In the data rows, 128 means zero.
Here are some points:
np.array([116, 127, 118, 152, 163, 157, 134, 135])
np.array([122, 111, 117, 146, 166, 154, 135, 161])
np.array([123, 100, 112, 113, 106, 106, 136, 126])
np.array([108, 123, 163, 123, 113, 114, 109, 117])
np.array([108, 162, 163, 117, 104, 115, 106, 106])
np.array([152, 134, 160, 76, 61, 59, 107, 125])
np.array([111, 156, 161, 116, 98, 117, 111, 128])
np.array([121, 119, 121, 153, 173, 157, 132, 151])
np.array([144, 136, 101, 155, 148, 171, 146, 119])
np.array([122, 126, 117, 149, 161, 157, 132, 139])
np.array([142, 103, 99, 159, 152, 167, 144, 118])
np.array([124, 131, 120, 153, 165, 158, 132, 140])
np.array([121, 114, 107, 114, 129, 103, 135, 115])
np.array([148, 136, 163, 72, 59, 58, 112, 126])
np.array([120, 136, 115, 150, 137, 161, 135, 134])
np.array([116, 120, 116, 149, 172, 159, 135, 114])
np.array([140, 114, 101, 165, 174, 170, 145, 147])
np.array([148, 136, 161, 75, 86, 61, 112, 166])
np.array([117, 164, 162, 117, 102, 114, 107, 109])
Then 10 other points, each followed by its number:
np.array([145, 134, 99, 159, 151, 167, 143, 120]) 0
np.array([123, 107, 109, 115, 100, 107, 138, 110]) 1
np.array([112, 134, 164, 117, 107, 116, 108, 106]) 2
np.array([108, 142, 161, 114, 131, 114, 111, 109]) 3
np.array([143, 93, 97, 159, 154, 164, 147, 139]) 4
np.array([122, 125, 108, 110, 120, 104, 136, 136]) 5
np.array([119, 135, 105, 112, 99, 108, 137, 110]) 6
np.array([149, 123, 159, 69, 64, 65, 109, 138]) 7
np.array([113, 149, 163, 116, 134, 114, 110, 111]) 8
np.array([147, 167, 165, 72, 52, 56, 107, 122]) 9
Which two of these numbered points are nearest to each point below, looking only along the 2 directions in which the first points spread most? Their numbers follow each, nearest first.
np.array([128, 129, 122, 154, 170, 155, 137, 121]) > 0 4
np.array([137, 130, 99, 158, 146, 167, 146, 119]) > 0 4
np.array([122, 130, 108, 113, 93, 106, 141, 136]) > 1 5
np.array([108, 158, 163, 116, 94, 111, 109, 128]) > 2 3
np.array([121, 129, 121, 148, 166, 151, 130, 114]) > 0 4
np.array([122, 101, 114, 110, 103, 107, 136, 126]) > 1 5
np.array([145, 165, 165, 73, 54, 60, 111, 123]) > 9 7
np.array([114, 112, 120, 153, 170, 157, 131, 148]) > 0 4
np.array([149, 140, 165, 74, 87, 60, 109, 166]) > 7 9
np.array([113, 150, 165, 120, 128, 115, 108, 133]) > 3 8
